128 stands for zero in the data rows.
Some points, one per row:
[104 135 127 130 142 124 135 107 194 159 139 116 114  60 121 132 117 136
  99 149 110 176  88 117 139 102]
[118 138 125  94 152 116 119 148 134  71  94 121 150 172 141 122 149 102
 172 105 142 138 174  90 140 138]
[162 122 135 147 102 140 138 160  63 118 167 155 112 147 107  62 186  97
 118 143 150 108 102 138 108 114]
[129 141 131 100 155 112 120 130  89 114  95 126 135 208 101 123 113 135
 108 131 129 127 191 100 141 154]
[133 138 129 115 142 124 123 138 103 124 107 127 152 196 108 133 126 138
 114 134 107  64  67 224 167 138]
[122 131 142  93 127 149 135 191 134 129  84 135 102 184 151 144 122 166
 127 147 102  79 109  81  93 124]
[124 136 133 145 143 134 127 185 187 125 145 127 109  88 154 140 107 149
  82 142 105  79  98 133 109 110]
[123 137 126 105 161 128 128 183 135 121  75 135 101 131 116 128 102 147
 100 141 104 111 181 111 133 154]
[140 130 132 167 119 133 126 193 182 107 124 112  83  69 122 128 133 132
 103 143 106 126  86 170 126 109]
[113 138 130 127 133 125 128  56  97 146 130 127 174 191 115 136 114 114
 114 104 149 129 179  80 147 144]
[138 146 133 108 149 123 121 166 143 122  86 138 102  87 127 137 113 145
 113 134 104  85 173 170 118 164]
[138 137 133 106 173 135 137 155 106 124 107 125 128 182 116 119  91 151
  84 134  87  75 150 209 123 158]
[148 113 141 142  92 123 125 212 132  90 123 119  98 120 126 145 147  93
 182  87 145 164 112  81 132 116]
[106 106 116 133 110 128 125 214 118  84 127 125 106 134 120 120 172 107
 158 117 156 172 110 109 131 105]
[126 117 125 152 118 139 133 146  45 116 165 163  96 149 105 121 132 123
 104 137 105 114 192 103 133 151]
[147 157 138  90 173 114 129  39 126 154 146 133 176 140 163 122 114 147
 107 144 110  91 118 161 117 119]
[140 117 123 141 105 141 129 171  64  98 153 146 123 154 104 110 205  76
 180 138 128 115 108 137 111 116]
[129 138 123  85 145 111 123  68  88 131 115 123 166 186 106 140 133 122
 132 114 146 137 189 113 149 148]
[124 128 123  93 141 119 122  92 155 151 147 122 143  84 114 115 139  99
 173 113 128  94 197 175 123 164]
[127 130 125  99 161 131 133 154 109 122 102 126 131 180 133 136  85 155
  96 130 118  73 150 216 121 154]
[100 133 125 104 159 125 130 126  95 126  94 127 145 225 159  82 140 130
 114 148 102 173 116  97 140 111]
[127 112 115 164  85 134 132 127 187 140 141 122 119  59 108 104 139  94
 127 119 147 176 132 102 141 122]
[123 134 121  87 148 110 118 166 107 113  69 123 104 182 112 147 119 139
 142 124 161 174 128 102 146 118]
[117 127 127 145 128 137 126 221 105  73 120 119  88 126 107 132 140 131
 117 135 109 153 149  88 144 130]
[120 116 122 156 120 140 124  57 130 144 142 124 158 103 108 118 131 118
 125 128 121  90 208 174 125 165]
[119 133 125 132 136 128 121  43 112 143 138 125 163 140 105 133 105 149
  85 140  92 154 178 108 161 149]
[119 138 128 119 117 119 120  66 173 164 152 123 161  90 118 134 139 125
 106 153 123  96 154 156 109 126]
[137 128 130 150 116 135 121 190  66  81 143 141 106 147 110  89 151 102
 132 117 121 137 173 108 142 152]
[159 123 139 149  70 118 126  49 133 162 156 133 177 127 196 148 103 105
 197  79 130 151  73 127 129 109]
Then 31 other points, each followed by its number:
[129 131 141 103 146 139 123  78  78 121 115 126 161 192 129 135  91 158
  80 147  92 149 170 112 150 139] 0
[157 114 122 173  86 128 140 108 168 137 134 107 112  65  99 109 133 112
 107 133 115 144 186  95 147 155] 1
[130 141 136 107 176 134 139 225 132  80 109 113  79 111 134 140 118 136
 144 128 155 133  85 133 113 105] 2
[116 136 128 102 172 124 130 193 151 126  79 143  83  98 140 135 154 114
 194 113 150 112 101 143 106  99] 3
[129 115 121 150 101 141 136 110  89 117  87 118 152 204 102 134 124 124
 116 125 119 106 203 128 135 166] 4
[146 109 161 115 102 121 114 195  74  84 141 135 113 155 120 137 161 111
 183 104 153 106 125  91 103 165] 5
[135 108 110 159  95 136 149  40 149 168 146 123 169 118 126 133 117 122
  84 134 121 148  97 196 145 110] 6
[127 137 129 134 143 137 132 207 159 106 131 113  99  97 190 121  84 163
 137  99 170 104 102 119 101 112] 7
[ 98 116 125 145 122 136 137  42 129 167 151 140 191 168 164 163 101 151
  93 139 131 119  81 127 109  89] 8
[129 111 119 158 111 146 138  61  85 124 104 121 177 199 104 129 132 108
 109 120 134 157 173 104 152 133] 9
[131 151 135  92 174 112 121  98  87 127  94 131 171 240 162 128 125 142
 122 124 131 139  73 144 126  97] 10
[146 122 129 144 114 142 132 114 112 156 143 122 130  71 105  63 176  83
 153 132 120  96 168 188 127 163] 11
[115 133 127 139 112 121 118  79 176 147 134 121 139  65 134 155 108 134
  95 144 111 177  91 141 160 120] 12
[137 140 132  96 178 135 137 227  98  80 136 136  98 143 115 116 140 130
 135 136 133  94 124 100  98 137] 13
[114 137 132 131 135 125 126  47 150 157 132 117 146  97 173 112 141 140
 144 162 136  96 153 112  93 132] 14
[103 135 130 139 137 136 134  48  98 148 125 133 198 214 179 130 123 123
 111 134 117 128  88 155 115  96] 15
[146 120 121 170  85 127 126  29 133 156 152 140 185 123 136 138 107 126
 101 124 149 133  92 179 131 113] 16
[167 115 137 134  69 111 126 130 175 144 139 110 109  64 128 148 162  84
 225 100 127 133  97 162 125 118] 17
[119 138 128 106 139 127 130 139  62 139 167 167  77 133 156 152  89 130
 137  85 178 161  83 135 137 117] 18
[101 108 121 160 130 151 142  90 178 157 148 126 137  80 182 138 102 170
  81 160  90 142  70 132 118  90] 19
[145 116 117 150  98 137 129 133 185 124  95 140  84  78 107 109 134 126
 123 134 112 138 175 106 141 147] 20
[114 114 122 147 128 141 133 225 114  79 122 118  83 115  96 126 136 138
 137 146 107 154 150  75 137 128] 21
[114 141 135 119 166 134 130 193 153 102 121 107  97  89 163 127 100 156
  85 148  86 158 140  80 135 121] 22
[125 143 130  90 157 113 117 111  83 114  88 119 139 211  95 128 143 129
 125 142 121 161 161 101 150 132] 23
[127 101 171 109 127 130 119  65 120 143 137 118 161 118  95 118 163  96
 182 101 149 105 185 129 126 150] 24
[109 111 114 135  87 124 125  50 144 160 148 126 159 113 129 137 114 149
  96 149 116 172 157  92 150 123] 25
[127 132 131  88 164 128 124 118 179 143 140 122 130  74 209 120 115 169
  79 152  80 147  80 152 128 102] 26
[116 120 128 150 132 151 141 218  79  85 147 137  92 150  91 127 145 106
 170 106 173 114 112 142 103 104] 27
[130 136 131 156 125 140 143 176 194 137 134 102  88  64 140 153 136 143
 121 129 133  88  77 126 101 100] 28
[124 133 130 141 114 122 124 160 197 140 155 123 108  66 137 127 105 145
 103 152 119  95 123 142 109 110] 29
[114 137 132 148 123 123 114  78 163 142 139 117 127  64 119 123 118 127
  97 141 104 166 169 105 157 143] 30
Which three of these numbered points are nearest to each point below, looking only along the 3 directions in which the first points spread most? Their numbers follow each, nearest first.
[140 116 118 147  90 137 135 122 184 143 101 140  75  66 101 125 135 132
 125 133 111 136 167 100 144 145] > 20 1 11
[113 125 123 137 120 133 122  90  85 125 104 118 158 193 114 125 112 146
 121 129 119 100 208 151 133 167] > 0 10 4
[139 143 132  97 159 124 135 213  73  83 143 135 104 166 141 158 134 150
 132 134 138  88 110 103  96 116] > 13 27 21
[128 146 134 105 161 123 131 213  62  91 168 158 101 162 105 119 145 124
 129 136 123 111  94 145 110 106] > 13 27 21
[133 138 137 154 125 137 123 175  37  90 155 154  87 158 112 114 142 111
 144 109 155 166  83 120 139 115] > 5 27 21
[122 131 128  95 155 119 120 121  88 111  84 112 133 196 104 127 123 145
 127 142 141 132 203 116 131 145] > 4 10 23
[127 148 140 134 162 136 124 139  56 134 183 172  89 131 157 132 104  88
 187  74 143 139  84 152 125 112] > 18 20 11
[118 146 130 128 142 101 108  78 176 159 150 128 139  79 164 151 110 138
 135 125 177 136  69 138 109  92] > 12 30 19
[147 145 141 100 184 135 139 228 142  90 120 115  82 106 162 113 137 122
 146 117 120 108  90 136 115 112] > 2 3 22
[121 115 118 136  99 136 130 114 124 156 146 148  77 100 115 113 165 110
 152 126 138  74 163 203 111 152] > 11 20 30
[124 117 121 139 128 150 141 194  79  93 139 131 103 137  92  83 200  82
 178 127 112 158 111 112 135 123] > 5 27 21
[109 140 129 113 144 112 128  60  93 144 129 130 188 209 169 128 123 152
 117 160 120 140  83 143 110  86] > 15 0 10
[119 107 118 161 109 138 133 102  86 121  97 126 155 218 128 125 106 131
  99 127 133 154 178  77 146 131] > 23 4 9
[154 115 123 154  92 129 135  54 137 160 154 139 184 130 190 143 100 116
 183  88 158  90 131  96  93 129] > 25 24 16
[148 115 147 132  97 120 124 127 180 147 146 118 121  70 129 140 175  78
 219 101 127 106 109 146 108 111] > 17 1 20
[121 138 130 107 150 120 124 176 150 106 119 108  98  86 173 128  96 173
  86 144 106 143 167  93 138 138] > 22 7 3
